In the rows, zero is written as 128.
Y: 3 groups of rows, each row roughly a mix of its group's hidden directions; some rows fit no group:
Y (137 x 13):
[[141 183 164 160 155 177 128 111 153 135  95 139 141]
 [ 99 123 195 115 151 130 165  93 123 134 165  96 122]
 [194  82 101 109 112 113 100 131 136 172 126 129 140]
 [112 107 127 156 163 152 171 132 162 141  73 165 124]
 [ 50 120 126 131  92 151 129 111  99 133 171 134 132]
 [103 133  95  91 112 177 142  91 109 153  93 111 163]
 [130  51 106 133 116 121 150 110 142 102 120  77 134]
 [102 116  89 123 132  48 121 131 115 147 150  95 126]
 [133  82 140 120 103 153 175 123 177 150 146 116 170]
 [139 114 107 158 136 161 101 120  96 148 129  58 162]
 [145 118 165  88 113 116 133 182 127 107 157  77 109]
 [116 114 152  88 162 113  88  82 116 110 164 149 163]
 [117 129 184 165  96 135 142 161 113 119 102 149 178]
 [186 151 115 128 127 138 125 163  60 148 142 109 130]
 [ 83 135 118  93 130 156 132 160 183 136 111 151 172]
 [167 127 147  70 162 105 114 124  90 105 154  93 129]
 [114 117 105  97 156 122 110  97  91  74  99 151 166]
 [106 127 138 151 100 119 144 186 177 104 127  81 110]
 [134 197 123 131 147  89  95 130 139 102 127 112  82]
 [ 95  86 110 132 107 136  95 177 127  76 132 135 161]
 [133  88 165 187 159 109 128 125 110 118  77 135 136]
 [ 81 108 157 126  66 145 124 176 143 105 140 137 137]
 [144 132 110 100 179 142 128  95  76 120 112 168  95]
 [133 142 177  83 161 119 168 136 114 137 126 168  88]
 [154 137  65 143  84 149 148 143  98 155  97 150 118]
 [155 136  85  87  97 161 116 109 161 106 132 172 104]
 [117 110 108 106 124  79  91  89  95 136 171  94 116]
 [138 117 107 111 154  89 101  95  97  66 114 160 126]
 [ 87 143 126 107  92 141 107 106 114  99 119  56 131]
 [133 163 137  74 186 133  96 131  83 118 128 141 138]
 [114 164 106 175 115 145  70 105 142 105 150 102 154]
 [ 83 151 142 116 101  84 154 134 102 136 173 133  84]
 [176 129  92 138 116 135  99 103 182  89  98 132 112]
 [143 167 107 127 188 107 146 156 116 144  85 164 136]
 [ 74 153 130 126 116  95 114 132  76 131 183 116 140]
 [130  92 142 151 151 153  94 117  70 106  99 136  85]
 [164 139 121 171 155 128 130  94 121 182 129 175 101]
 [135  87 108  70  93 177 130 146 104 153 125 109 125]
 [142 172 120 131  99 131 136  80 130 197 151 142 127]
 [155 108 142 152 108 102  76 125 168 150 133  84 164]
 [128  97 127 115 128 145 131  93 156 157 112  87  59]
 [154 162 161 153 158 151 123 142 121 138  78 173 162]
 [110 112 126 157 148  71  60 157 140 133 125 141 125]
 [181 105 107  56 151 142 121 108 137 110 119 122 145]
 [118 104 113 144 118  71  76 158 156 156 146 125  96]
 [100 113 109 141 100  68 151 128 138 152 148  70 117]
 [104 133 133 115 101 119 210 152  94 108 126 115 146]
 [143 154 121 153 161 124  60 102 163 163 125 127 152]
 [128 125 107 132  86 183 134 113 196 131 146 134 149]
 [134 108 132  83  99 156 124 109  65 115  97 126  90]
 [124  93 171 181  92 166 137 129 168 119 103 118 129]
 [122  95  83 130 120 152  97  84 114 135 101  95  81]
 [149 135 103 143 161 119 163 113 162 166 117 191 148]
 [188 124 165 118 136 134 138  84 134 102 149 178 121]
 [ 79 145 144 103 105 150 170 151 136 159 150 173 104]
 [166 168 105  90 132 137 122 100 160 151 161  80 135]
 [158 137  97 162 127 122  83 142  58 103 135 125 126]
 [179 154 136 139 167 156 101 129 179 147  99 132 102]
 [120 103  79  71  79 153 141 126 127 140 162 142 134]
 [118 140 126 105  85 137 120  78 146 171 145  84  92]
 [190  87 163 132 134 145  93 125 149 111 102 109  98]
 [172 115 158 139  96 189 126  85 153 144 122 109 134]
 [155 113 107 115  87 150 145 138 117 186 131 185 117]
 [ 93 154 148 100  82 122 124 125 134 101 137  58 127]
 [103  78 116 139 130 118  85 112  80 121 128 179 149]
 [ 66 113 146 151  94 138 174 145 123 169 147 120 113]
 [105 153 138 176 115 116 128 181 165 123 157 124 173]
 [104  83  80 147  99 146 115 148 144 121 115 184 145]
 [146  92 156 125 121 114  44 117 122 110 150 121 113]
 [158 169 145 147 149 118 132 147 134 128  92 163  63]
 [105 127 152  96 112 147 153 105  64  86 152 132 101]
 [130  70  94 117 106 125 114  98 168  86 100 134 152]
 [109 135 164 177 172 108 106 150 157 112 162 132 164]
 [144 158 136  98 170 141 146 125 113 158 144 123 200]
 [182 112 140 104  97 183 161  94 128 138 126 113 105]
 [104 156 137 174 106 145 126 184 136 137 151 115 180]
 [ 93 109 142 150 118 174 155  74  89 121 121 154 103]
 [106 111 134 133  91 111 168 171 168 102 139  77 120]
 [145  95 105 138 147  73 123 170 108 155  94 164 114]
 [121 125 108  97 177 104 152 128 182 108 122 109 177]
 [ 77 152 179 144 137 123 118 146 115  68 135 125 104]
 [155 153 146 106 137 180  94  70 138 113 151 102 128]
 [109 107 156  84 166  99 147 117  97 112  97 132  79]
 [156  59  84 113 112 117 117 117 111 146 125 138 171]
 [188 147 132 104 112 125 159 126  89 166 127 154  88]
 [128 138  94 120  73 141 135 137 121  61 142  89 123]
 [169 132 142 194 123 104 117  97 155 107 130  86 114]
 [132 113 176 112 176 139 171 162 131 166 100 117 150]
 [178  73 163 121 134 135 178 114 110 141 118 154 113]
 [ 98 142 115 107 123  97 127 170  96 110 146 155 192]
 [137  79  93  93  82 110 171 154 104 140 145 134 119]
 [156 114  70 121  92 137 111 132 144 109  96 178  99]
 [119  77 151 118 110 125 152 117 120 121 148 188 178]
 [135 116  92 106 109 107 101 164  92  63 132 114 149]
 [132  98  90  86 151 138  82  88  89 112 130 111 149]
 [150 158 112 176  97 156 133 146  99 166 144 129  79]
 [ 87 100 118  92  97 174 157 114 174 140 147 117 146]
 [ 82 114 126 123 173 140  88 134  89 113  77 135 148]
 [134 149 157 172 197 146 133 116 136 171 131 121 151]
 [117 123 130 144 114 207 147  79 129 130 122 156 152]
 [156  97 134 140 111 120 144  82 176  92 105 133  81]
 [159  73 153 159 157 140 133 130  94 134  84 149 158]
 [149 165 101 103 134  85 114 164 173 156 153  95 126]
 [123  86 154  78 108 135 118 104 102 103 113 133  70]
 [ 90 148 132 144 151 183 119 127 151 148 105  67 120]
 [ 88 150 151 144 114 126 195 165 141  94 118 102 132]
 [148 120  83 100 166  76 100 159 106 140 122 158 144]
 [150 152 132 126 144  90 123 147 134 104  87 187  82]
 [181 116 116 177  96 140 133 107 186 119 123 113 121]
 [105 132 156 120  80 146 160 151 156  97 160  92  92]
 [109 153 159 163 153 170 115 101 107 131 100 184 117]
 [ 86 148 130 115  54 135 127 107 111  99 105 105 104]
 [143 139 175 124 125 190 169 111 107  88 105 129 127]
 [152  95 111 110 147  81 110 105 150  79  84 108 119]
 [116 184 120 149 105 149 151 156 131 156 132  93 183]
 [131 126 170 141 103 149 165 124 186  97 164 158 135]
 [ 86 170  93 104 144  83 155 150 135 115 158  94 134]
 [128  87 131 128 105 144 135 134 119 135 115 216 107]
 [117 130 128 108 134 147 157 123  67  97 118 163 185]
 [172 106 168 148 171  82 137 115 137 108  94 100 125]
 [163 102  95 122 142 157 120  90 101 182 120 160 104]
 [109 146 177 181 173 108 124 111 127  96 113 160 123]
 [106 174 158 136  73 130 132 128 108 115 121  74 100]
 [ 93 101 173 133 113  77 183 143 134 140 147 147 136]
 [162 129  93 119 171 151 129  87 113 174 112  86 118]
 [151 136 119 159  70 111 144 127 156 138 191 129 153]
 [ 71 140 117  97 164 159  86 128  85 122 113 126 147]
 [137 120  89 136  87 182 142 139 116 157 117 153  77]
 [138  92 120 126 130 118  75  66  96 150 146 129  97]
 [137 172 133 145  90 140 160 168  91 118  98  85 110]
 [107 177 165 157  98 152 119 133 175 151 149 122  94]
 [143 174  94 103  94 144 142 144 153 155 165 102  88]
 [156  93 130  60 179 114 115 112 126 123 155 127 145]
 [ 89 195 119 119 110 142 119 133 118 140 170 128  83]
 [143 118 107  92 125  66 115 124 116 129 159  67 136]
 [135 155 167 140 148 109 162 129 125 148 129  83  63]
 [111 140 127 106  95 138  84 124  71  94 144  86 151]]
which group is each row in? (one row of each group first):
[161 139  92 123 152  77 124 173 165 163 112 113 143] -> (18)
[ 53 114 138 111 150 138 127 118 161 118 100  83 134] -> (78)
[ 81  85 131  90 147 139 121 101 187 124 130 113 149] -> (21)

[121 110 103 104  96 103  67 111 117  92 165  98 120] -> (21)
[171 127 119  98 135 165  96  74  97 146 136 147 161] -> (18)
[105 129  81 124 121 116 120 167 173 127  68 111 105] -> (78)
[167 134 110 127 165 154 132 147 129 141  81 183 163] -> (18)
[129 115 111 102 105 167 115 103 146 119 172 140 196] -> (78)
[116 140  82  75 125 104 137  99  85 143 174 121 123] -> (18)
[111 138 102 169 139 126  83 153 111  92 141  82 167] -> (21)
[136 104  89 119 172 124  66  83 146 121 141 113 118] -> (18)
[119  81 146 113 127  86 169 133 174 128 123  92 164] -> (78)
[ 74 145 172 130 125 151 160 111 182 127 132 137  96] -> (78)
[145 133 100 132 137 105  82  90 117  94 139  62 130] -> (78)
